Look-ups in named tables: a row name and a column name give one cell, copied from the table.

sev
columns: lek, rav, poku, rutivo, ruranu, buvas
zup: [68, 45, 67, 39, 22, 52]
pevode: [49, 45, 32, 39, 59, 61]
zalabu: [49, 45, 67, 73, 41, 61]
vela: [46, 47, 67, 62, 53, 49]
sut: [49, 45, 67, 39, 67, 61]
rera: [51, 45, 67, 39, 59, 61]
tiz: [49, 45, 74, 61, 59, 67]
fano: [49, 27, 67, 39, 52, 61]
tisarul: [49, 91, 67, 39, 59, 61]
loke: [49, 38, 68, 62, 23, 60]
sil: [49, 77, 67, 39, 59, 24]

rav of loke: 38
ruranu of zup: 22
ruranu of loke: 23
poku of tiz: 74
rav of zalabu: 45
rutivo of loke: 62
lek of sil: 49
buvas of fano: 61
buvas of sil: 24
poku of tisarul: 67
buvas of tisarul: 61
poku of vela: 67
rav of sut: 45
rav of vela: 47
buvas of vela: 49
lek of sut: 49
poku of zup: 67
lek of tiz: 49
rav of rera: 45

kabamu:
,beg,repiz
kefutu,137,-77
nezumig,78,117
molag,-692,-262
bolu,532,-177
leg,74,-382
zuzaf,-108,-202
fepip,653,-196

What is the beg of fepip in kabamu? 653
What is the repiz of fepip in kabamu? -196
What is the beg of leg in kabamu? 74
What is the beg of nezumig in kabamu? 78
What is the repiz of nezumig in kabamu? 117
What is the repiz of leg in kabamu? -382
What is the beg of molag in kabamu? -692
What is the beg of bolu in kabamu? 532
What is the repiz of kefutu in kabamu? -77
What is the beg of kefutu in kabamu? 137
What is the beg of zuzaf in kabamu? -108

Table lipume
cols = tedub, kure, nelude, pakabuf
deti: [66.83, 31.12, 65.89, 79.56]
kup: [47.97, 56.03, 52.25, 27.04]
davorom: [75.17, 74.53, 66.86, 84.65]
lir: [78.69, 41.78, 58.90, 19.46]
laras: [72.99, 38.48, 39.58, 82.29]
vef: [46.21, 49.03, 53.03, 80.62]
rab: [13.39, 70.06, 61.61, 87.62]
zutat: [55.99, 67.24, 30.56, 44.16]
fotil: [49.75, 30.05, 79.74, 53.71]
tove: [79.58, 74.73, 66.10, 89.02]
rem: [59.74, 65.40, 41.28, 72.12]

What is the kure of deti in lipume?
31.12
What is the tedub of rab in lipume?
13.39
What is the pakabuf of tove in lipume?
89.02
What is the nelude of deti in lipume?
65.89
What is the nelude of vef in lipume?
53.03
What is the nelude of davorom in lipume?
66.86
What is the nelude of rab in lipume?
61.61
What is the tedub of kup in lipume?
47.97
What is the kure of fotil in lipume?
30.05
What is the tedub of fotil in lipume?
49.75
What is the tedub of vef in lipume?
46.21
What is the nelude of kup in lipume?
52.25
What is the tedub of davorom in lipume?
75.17
What is the tedub of deti in lipume?
66.83
What is the kure of lir in lipume?
41.78
What is the kure of tove in lipume?
74.73
Which row has the largest kure? tove

vugedur:
cols = kof, temifa, rubefer, mam, dile, kem, lobenum
dokofog: [-9.713, 4.946, 9.551, 21.279, 7.422, -6.300, -10.151]
zedi: [15.136, 2.316, 21.264, -38.237, -14.154, -0.732, -7.917]
lirerot: [-40.948, 33.249, -32.439, -5.524, 44.689, 17.234, -47.578]
kadiva: [39.594, -26.054, 16.374, 22.597, -31.953, 2.061, 39.216]
gorug: [31.551, -4.275, -26.374, -50.561, 7.596, 33.055, -1.856]
moboval: [36.893, -4.841, -73.447, -22.012, 27.507, 84.842, -15.187]
lefar: [-4.089, 3.032, 59.443, 12.367, -33.275, -37.642, 11.277]
dabevuv: [-69.819, 35.200, 77.463, 58.978, -2.852, -82.574, 6.917]
zezini: [-40.150, 24.950, 64.413, 13.106, -12.809, -52.528, -16.627]
det: [-29.580, 17.378, 7.209, 30.804, 29.555, -22.472, 7.982]
vadami: [-15.094, 13.157, 5.932, 48.318, 12.113, -2.818, 27.096]
gere: [42.370, -12.702, -75.058, -52.639, 34.754, 68.437, -19.886]

What is the rubefer of gorug in vugedur?
-26.374
What is the kem of dabevuv in vugedur?
-82.574
What is the lobenum of moboval in vugedur?
-15.187
What is the temifa of kadiva in vugedur?
-26.054
What is the temifa of det in vugedur?
17.378
What is the kof of zedi in vugedur?
15.136
What is the kof of gere in vugedur?
42.370
What is the dile of vadami in vugedur?
12.113
What is the temifa of dabevuv in vugedur?
35.200
What is the dile of gorug in vugedur?
7.596
What is the rubefer of moboval in vugedur?
-73.447
What is the kof of dabevuv in vugedur?
-69.819
What is the kem of lefar in vugedur?
-37.642
What is the lobenum of zezini in vugedur?
-16.627
What is the kof of moboval in vugedur?
36.893
Which row has the largest kem? moboval

ratos.tsv
	radudo	bepan	zisusun	voze	merozum	buvo	mek
diviper	51	79	50	55	29	42	55
ziva	35	58	2	36	27	63	22
kezadi	4	11	37	45	52	53	46
bepobab	60	41	37	49	75	17	69
sim	11	52	56	81	37	64	16
namuti	45	20	28	60	6	77	52
sebe	22	37	74	2	44	54	72
pir	66	29	44	71	57	30	76
ren	26	59	77	75	76	2	16

mek of bepobab: 69
merozum of ziva: 27
voze of bepobab: 49
bepan of namuti: 20
bepan of sebe: 37
mek of ren: 16
merozum of sim: 37
radudo of diviper: 51
zisusun of kezadi: 37
merozum of sebe: 44
buvo of pir: 30
voze of sebe: 2
zisusun of ziva: 2
radudo of sebe: 22
zisusun of pir: 44
merozum of pir: 57
zisusun of bepobab: 37
mek of pir: 76
buvo of sim: 64
Row with the largest bepan: diviper

zite.tsv
	buzuze	marof	kiz	fibubid	nimabo	ridifi	fif	kef	lodu	vek
lor	136	143	142	145	139	154	138	142	145	138
sek	241	98	150	101	192	46	177	164	184	171
vas	144	140	142	141	142	151	140	144	153	140
nure	106	159	138	157	126	177	130	134	123	131
vom	147	138	142	138	144	147	142	145	153	141
ziv	176	128	144	129	162	98	154	149	146	153
rek	172	130	145	130	159	97	153	147	138	155
gurifop	167	132	146	132	158	89	152	144	124	156
mimafiz	148	138	143	137	144	145	140	144	155	140

buzuze of lor: 136
kiz of nure: 138
fif of lor: 138
buzuze of vas: 144
kef of mimafiz: 144
kiz of gurifop: 146
fibubid of vom: 138

gitat =
	gugeriz	mupi
taz	60.459	95.353
bet	88.887	32.386
nos	17.716	40.598
vetu	52.918	4.627
duzekob	68.286	20.389
manovug	32.544	76.791
bor	47.444	90.820
gorifi	79.909	15.262

duzekob, gugeriz => 68.286
gorifi, mupi => 15.262
bet, mupi => 32.386
manovug, gugeriz => 32.544
gorifi, gugeriz => 79.909
vetu, gugeriz => 52.918
nos, mupi => 40.598
nos, gugeriz => 17.716
taz, mupi => 95.353
bor, gugeriz => 47.444
vetu, mupi => 4.627
manovug, mupi => 76.791
bet, gugeriz => 88.887
bor, mupi => 90.820
taz, gugeriz => 60.459
duzekob, mupi => 20.389

